Each named turn below is shown by a few rows before and after it. Which turns, in which order, take the first row of each later pair to the second? The first pair is answered.
Zorit:
[ 0.88  1.91 -0.95  1.71  0.57 -1.81 -2.61 -0.02] |-> [-0.07  1.21 -1.47  1.41  0.82 -2.69 -2.92  0.45]
[ 1.55  2.31  1.00  2.64 -1.25 -1.24 -0.39 -1.97] |-> [-0.81  1.67 -0.38  2.17 -1.61 -2.79 -0.34 -1.37]
[ 1.31 -1.76  0.93 -1.31  1.70  3.02 -0.55  1.41] |-> [ 3.24  0.06  1.67 -0.13  0.92  2.69 -0.47 -0.01]
Vavuk:
[ 0.20  0.22 -0.58  0.31  0.18  0.09 -0.63  1.62] |-> [ 1.41 -0.71 -0.38  0.65  0.67  0.36 -0.09 -0.08]
[-0.96  1.70  0.58 -0.88 -0.54  1.21  0.10  0.56] |-> [ 0.88  1.10  1.34 -0.26 -0.04  1.65  0.07 -0.60]
[ 0.37 -2.57 -0.94 -0.12  1.96 -0.46 -1.45  2.02] |-> [ 0.52 -3.31 -0.48  0.28  2.08 -0.84 -0.68  0.49]
[ 0.27  2.02  0.53 -0.09 -2.36  0.10 -0.92  0.31] |-> [ 1.68  1.35  1.12  0.54 -1.61  0.20 -0.66 -1.30]
pelu:
[-1.35  2.53 -0.96 -0.38 -0.58 -1.63 -2.80  2.57] |-> [ 1.06 -1.08 -1.11  1.62  2.04 -2.89 -2.09 -1.67]
[ 0.38 -0.65  0.02  0.49 -0.09  1.00  0.88 -0.62] |-> [-0.14  0.38 -0.15  0.02 -1.01  1.02  0.20  0.45]
[-4.52 -0.62 -3.02 -0.57 -1.57 -3.17 -0.42  0.94] |-> [-2.64 -3.78 -2.46  0.36  0.57 -3.31  0.24 -2.39]
Now pairs of rows:
(2 to 3 turns a pair)
[ 0.25  0.73 -0.43  0.75 -0.90 -1.58  0.90 -2.42] |-> [ 1.88  1.06  0.23  1.23 -0.28 -1.01  0.04 -2.19] : Vavuk Vavuk Vavuk
[-2.06  2.58  0.28  0.19 -2.51 -2.10  0.21  1.71] |-> [ 2.52  1.45  1.86  0.79  0.53  1.10 -2.54  2.07] : Zorit Vavuk
[-3.26  1.43 -1.99 -0.01 -1.41 -2.59 -0.51  0.92] |-> [-2.56 -1.75 -0.50 -1.60  1.15  1.09 -1.15  3.48] : Zorit Zorit
[ 0.54 -0.56  0.32  0.83 -1.76 -0.60  1.69 -2.55] |-> [-0.66 -0.02 -0.82  1.26 -1.38 -2.24  0.21 -1.62] : Vavuk pelu
[ 1.44 -3.73  0.30 -1.44  2.59  1.16 -0.32 -1.14] |-> [ 0.80 -1.88  0.54 -2.74  1.63  2.95 -1.18  1.63] : Vavuk Vavuk Zorit
[ 0.90 -1.97  0.33  0.50  0.73 -0.78  1.00 -3.13] |-> [ 2.67 -0.52  1.45  0.81  1.39  0.99 -0.92 -1.66] : Vavuk Vavuk Vavuk
[-0.75 -2.61 -0.65 -1.04  1.85 -0.52 -1.46  2.28] |-> [ 2.96 -1.04  1.54  0.27  1.92  1.82 -1.14  0.53] : Zorit Zorit
[ 0.50  3.08 -0.87  0.85 -1.48 -1.70 -0.67 -0.35] |-> [-2.55 -1.63 -1.28 -0.88 -0.30 -1.38  1.13  0.69] : pelu Vavuk Zorit
[ 0.11  1.78  0.12  2.11 -2.01 -1.45  1.17 -3.27] |-> [ 0.04 -0.62 -0.23  2.35 -0.24 -2.36  0.99 -3.98] : Vavuk pelu
[-2.30 -0.34  0.58 -2.70  0.85  2.07 -0.79  4.26] |-> [ 2.30 -2.24  2.37 -0.69  1.93  3.63  1.30 -1.50] : Zorit Vavuk
[-2.60 -2.66 -0.59 -1.10  0.48 -0.29  1.31  0.46] |-> [ 2.11  1.00  1.34 -0.28  0.92  2.70 -0.77  1.08] : Vavuk Zorit Zorit
[-1.24 -1.43  0.27 -2.72 -0.43  4.03  3.73  1.72] |-> [ 2.23  0.87  1.83 -1.44 -0.90  5.03  3.00  0.52] : Vavuk Zorit
[ 1.03 -1.29  0.26 -0.92  1.74  1.22  1.65 -0.30] |-> [ 1.64  0.42  0.33 -0.02  0.32  0.05  1.71 -1.95] : Zorit Zorit
[ 2.99 -0.75  2.25  2.05 -1.09  1.08 -0.48 -1.85] |-> [ 0.56 -0.12  0.05  2.02 -2.68 -2.29 -0.31 -2.04] : Zorit Zorit
[ 0.42 -3.18 -0.12 -1.07  0.57 -0.02 -0.72 -0.81] |-> [ 2.21  0.03 -0.26 -0.10 -0.07 -0.55 -2.73  0.27] : pelu pelu Vavuk
[-0.01  1.12  2.01 -0.13 -2.75  2.82  3.60 -0.28] |-> [ 1.05  0.92  0.71  1.62 -2.27 -0.39  3.32 -3.57] : Zorit pelu pelu
[-1.67 -1.14 -0.01 -1.52  0.04  1.41 -0.27  2.66] |-> [ 2.85  0.03  1.38  0.44  0.69  2.31 -0.21 -0.40] : Vavuk Zorit
[ 1.76  1.83  0.42 -0.08  0.55  2.21 -1.16  1.37] |-> [ 1.18  3.04  0.07  0.78 -0.98 -0.07 -0.82 -0.04] : Zorit Zorit
[-1.49  1.62  0.08 -1.32 -0.94  1.75 -0.95  4.15] |-> [ 0.87  3.42  0.86 -0.09 -1.50  2.18 -0.53  2.20] : Zorit Zorit Zorit
[-1.99 -2.67 -0.31 -0.86 -0.39  1.63  1.96  0.66] |-> [ 1.15 -0.22  0.49 -0.69 -0.06  3.59  0.31  1.60] : Vavuk Zorit
[-2.90 -1.03 -1.55  0.43 -0.99 -3.09  1.05 -0.99] |-> [-3.40 -0.35 -1.36 -0.23 -1.64 -2.25  1.22  0.44] : pelu pelu pelu
[-2.32  0.14 -0.39 -1.08 -1.38 -2.34  0.52  1.39] |-> [ 2.77 -1.24  1.14 -0.12  2.04  0.40 -1.48  0.59] : Vavuk pelu pelu
[-0.55 -3.42 -0.40 -1.51  1.61  2.06  0.24  2.73] |-> [ 2.51 -2.48  1.32 -0.10  1.65  3.45  0.79  0.16] : Vavuk Zorit
[-2.72  0.19 -1.90  0.27 -1.00 -3.32  0.36 -0.50] |-> [ 2.32 -2.22  0.27  0.98  2.95 -0.03 -1.30 -1.04] : Zorit Vavuk Vavuk
[ 1.38  1.06  0.93 -0.90  1.20  3.14 -2.41  4.16] |-> [ 3.22  4.38  0.85  0.82 -0.77  2.22 -1.84  1.40] : Zorit Zorit
[ 1.01 -0.09  0.84 -0.98  0.68  2.25  0.22  1.30] |-> [-0.49  0.25 -0.61  0.15 -0.75 -1.29  1.68 -2.14] : pelu Vavuk Vavuk
[ 2.68 -0.32  0.49  1.63  1.78 -0.94 -1.14 -1.21] |-> [-1.03  0.04 -1.33  1.53 -0.05 -3.31  0.32 -1.52] : Zorit Vavuk
[ 1.78  0.49 -0.69  0.61  0.04  0.55 -0.64  0.46] |-> [ 0.74  0.85 -1.01  0.10 -0.34  0.38 -0.63  1.55] : Vavuk Vavuk Vavuk
[-2.59 -1.01 -1.89 -1.27 -1.18  1.61  1.53  2.37] |-> [ 2.04 -2.82 -0.26  0.26  0.39  2.75  2.07 -1.57] : Vavuk Vavuk
[ 1.85  2.56  1.19 -0.06 -0.30  1.56 -0.52  1.40] |-> [ 2.20  2.35  0.47  1.03 -0.64  0.17  1.37 -2.06] : Zorit Vavuk
[-3.08 -1.88 -1.13 -2.04 -0.45  0.76  0.12  1.93] |-> [ 2.60  0.22  0.72 -0.12  0.98  3.18 -1.61  0.96] : Vavuk Zorit
[ 1.57  0.07 -0.27  1.50  2.28 -1.48 -4.07  1.33] |-> [-0.87  0.50 -0.92  0.26  1.07 -2.33 -4.08  2.57] : Vavuk Vavuk Vavuk
[ 3.08 -2.67  0.38  1.46  3.10  0.47 -1.32 -2.07] |-> [-3.02 -0.23 -2.44  1.09 -0.83 -4.01  0.13 -1.38] : Zorit Zorit Vavuk
[-1.05  1.74  1.00  0.16 -1.94 -0.86 -1.90  2.73] |-> [ 0.40  1.39  0.84  1.82 -1.91 -2.84 -1.97 -0.59] : Vavuk Zorit Zorit
[-2.45  0.80 -1.39  0.01 -0.63 -1.23 -0.79  1.44] |-> [ 0.73 -1.97 -0.16  0.68  1.36 -0.05  0.76 -1.98] : Zorit Vavuk Vavuk
[-3.05  0.91 -1.08 -1.27 -1.63 -0.71  0.85  0.82] |-> [-1.91 -0.31 -0.66 -0.38 -1.11 -0.91  1.96 -1.90] : Vavuk Vavuk Vavuk
[-0.20 -3.29 -0.03  0.19  2.92  1.03 -1.06  1.02] |-> [-2.07 -3.04 -0.56 -0.67  2.06  0.13 -0.60  1.18] : Vavuk Vavuk
[ 1.58 -2.10  1.03 -0.25  0.68  1.51  0.35 -0.22] |-> [ 2.10 -1.03  0.18  1.02  0.81 -0.72 -0.46 -1.43] : pelu pelu pelu
[-2.30 -0.64  0.10 -0.87  0.15 -0.19  0.85  1.84] |-> [-2.06 -1.56 -0.06 -0.61  0.08 -0.56  1.79 -0.23] : Vavuk Vavuk Vavuk
[ 0.09 -2.30  0.11  0.35  1.75  1.15 -0.92 -0.82] |-> [-2.60 -1.43 -0.58 -0.82 -0.08  0.49 -0.44  0.74] : Vavuk pelu
[-0.04  2.19 -0.25  0.21 -0.15  0.18 -1.12  0.90] |-> [-1.23 -0.08 -0.89  0.00  0.05 -1.15  1.05 -1.17] : Vavuk Vavuk Zorit
[ 2.52  1.23  2.08 -0.16  0.52  3.16  0.67  0.13] |-> [-0.06  2.54  1.32 -1.08 -1.56  2.61  1.51  1.53] : Vavuk pelu Vavuk
[-2.40 -1.53 -1.57 -1.03  2.49 -1.40 -2.10  2.26] |-> [-2.02 -3.68 -0.89 -0.99  2.17 -1.20  0.23 -0.58] : Zorit Vavuk Vavuk
